Named turns come first, each shown by rows before and after it. Which turns, in which order, take the first row of each pair that follows to the second? Write the first one first, as in the answered first pair.
goti (before -> after):
[-12  -1 -23  -7   4  13 -27  28 -35  -1  -4 -54  -6  20  11   1   5  46] -> [  0   4 -16   0 -10   2 -40  19  -5 -18   4 -62 -16   6  32  -7   6  31]
[ 10  16   4 -28  17   3   0 -24   6  -4 -12  -1  17   6  11  -7 -14 -23] -> [  1  11  -1 -28  22  11   5 -18 -15   7 -16   3  17  13  -3   4 -16  -9]
[  7  -9  -7  -8 -18  -9 -15 -13  13 -19  17  -6 -23  -5  15 -17  -5 -11] -> [ 11   3   9  -8  -2  -4   5 -26  26 -13  13  -5  -3   4  15  -9  -2 -24]
Lobu (before -> after):
[  6  25  29  20  15  -2  28 -18  26 -10  -4 -42  16  13   0   6  -4  -1] -> [-15 -12 -29 -16  -3  -6   5   4 -22  29   1  49  13  -6 -10 -14   6   1]
[  2   9  32 -21  -4  13  18   7 -16  15  -5 -27  -1  13   4  18  -3   6] -> [ -2   0  15 -34  -4  11  19   6 -21  32  -4   7   9   8   3  14   4   1]
[-13  11   9   3  20  17  28 -18   2  21   2  -4  33  -9  15   4  13 -23] -> [-21 -13 -23   5  -4  18  -3  16 -44  17  -1  -7  -5 -13   2   2   6  15]
Teki (before -> after):
[ 7 -7 26  6 12  0 12  0 -3  0 -8 -3 -5 -2 -9  5 -4  4] -> [  3  -8  18   3  15  -4  10  -3  -4   6  -6   3  -1   0 -11   5  -3   2]
[-14 -19 -38 -32   0  -3  -1   3  -4  39   2  63   8 -10  -2 -11  13 -10] -> [ 18   6   1  -5 -15 -16 -13 -15  61  -7  19  10  -8 -24  33 -20   6 -34]
[ -7  -7 -20 -18  15   9   3   4 -29  27  -4  25  25  10 -19  12  16   1] -> [ 13   9   1 -12   2  -6  -1 -20  30   9  13  16  28  -9  10   1  14 -34]
[ 19   7 -13 -32  -2   7 -14  -8  -3  29  20  18  -6  -7  -7  10 -19   2] -> [ 27  16  -1 -26  -8   2 -17 -13  16  14  26  -1  -9 -11   4   8 -21  -6]
fode (before -> after):
[-14  14  24 -13   7 -15   2  11 -25  25  10   7  -7   1   2  13  -9   1] -> [-12  13  30  -7   4 -13  -1  14 -25  17  10  -9 -10   0   2  13 -13   5]
[  9  38 -15  -5   4   9 -21 -17  31   5  12  11  21  -5   8 -15  -3 -50] -> [ -8  21 -36 -19   9  10 -27   0 -14  24   6  41  20  -5 -12 -11  -1 -28]
[  0 -11 -11  -7 -19  -9 -16   2   7   5  19  26 -16 -24  16 -11   1 -13] -> [ -1 -13 -15  -5 -19  -6 -21  11  -6   5  15  21 -20 -20  10  -9   2   0]
Pairs:
(2 to 3 turns a pair)
[-30 -36 -45   0   2  16   4  27 -59   3 -21  -9  -9   0 -48  12  -1  55] -> [-26  -9  -9  14  34  27  43  -5 -30   0 -32 -44  20  21 -50  32  -4  42] => Lobu then goti
[-25   4   7 -20  -9  -4  -5   4  -6  33 -13  37  -4  10 -12 -11   5  -6] -> [-18  24  33  -8   9   2  17 -12   8  27 -20   4   9  19 -12   4   0 -12] => fode then Lobu then fode
[ 25  11  14  23 -28 -16 -12 -11  65 -26  13 -31 -16 -20  28 -16   3 -18] -> [ 19   1  -4  23 -42 -17 -31  11  38 -33  12 -35 -40 -25  23 -21  -2   1] => Lobu then Lobu
[ 11   1  -7  -6 -16  -6 -12   1  32  -9  15   7  -5 -14  15 -11   0 -18] -> [ 11   0   0   8 -18  -6 -14  12  17 -20  12 -25 -17  -5   6  -3 -10   1] => fode then Lobu
[  1  -3 -15  17  -2  18   2   4   3 -27  -7 -24 -21  28 -16  20  -5  -9] -> [  5  -7 -22  10 -16   8 -11  -2  27 -24   6   8 -18  10   3   1   3 -39] => fode then Lobu then Teki
[  0 -20 -27   3  12 -24 -23  43  19   2 -31 -16 -45 -17  18 -10   5 -12] -> [-13  -7 -16  -6  59  -9  24  20   7  28 -45  -6   2  10  -6  12   6 -15] => Lobu then goti then goti
[ 20  34  38  12  29   6  31 -17  23 -27  -4 -46  19  26 -10  14 -10   0] -> [ 22  18   8 -12 -10 -17  -9 -20  54 -14  24  31  15 -16  27 -26   9 -47] => Lobu then Teki
[  2  11   7 -13  14 -15   9  -2  26  -9  -6 -18  -4   9  -9  24 -11   2] -> [  0   7  -7 -21  -1 -22  -8   0  38  -4   3  10  -3  -5  -1  14  -5 -12] => Lobu then Teki
[-11  -7  38   6  20  18  28 -11 -12   3  -5 -18  23  21   9  36 -22  23] -> [ -7 -12  37  13  12  18  15  -1 -21  -4  -4 -30   6  18  10  33 -23  32] => fode then Lobu then Lobu
[-12   9 -12  -7 -20  26 -18  22 -53   4 -13 -23 -33  12 -22 -17 -15  45] -> [-23   2 -29 -28 -10  21 -11  14 -52  34 -11  36  -9   5 -23 -24  -4  19] => Lobu then Lobu
[ -6   2  -4 -12  15   7  16  -8  -7  16  -9  27  35   6 -16  14   2  -4] -> [  6  -2  -2  -9 -10  -7  -2 -12  23   8   8  33  22 -13   9  -3   7 -26] => goti then Teki
[-21  -4 -19 -15  -7   0 -15  25 -28  14  -5  29  -2   5 -36   9   3  -3] -> [-18   7  -8 -20  10  -2   5   2  -3  23  -4  37  20   9 -28  12   6 -24] => Lobu then Lobu
[ 11  23  39  -7  21   0  37 -33  49  11  -4  -4  32  -3   2   8   8 -33] -> [ 20  20  50  17   5   4  20 -13  29 -21 -12 -67  -8   5   2  14  -7   3] => Lobu then Lobu
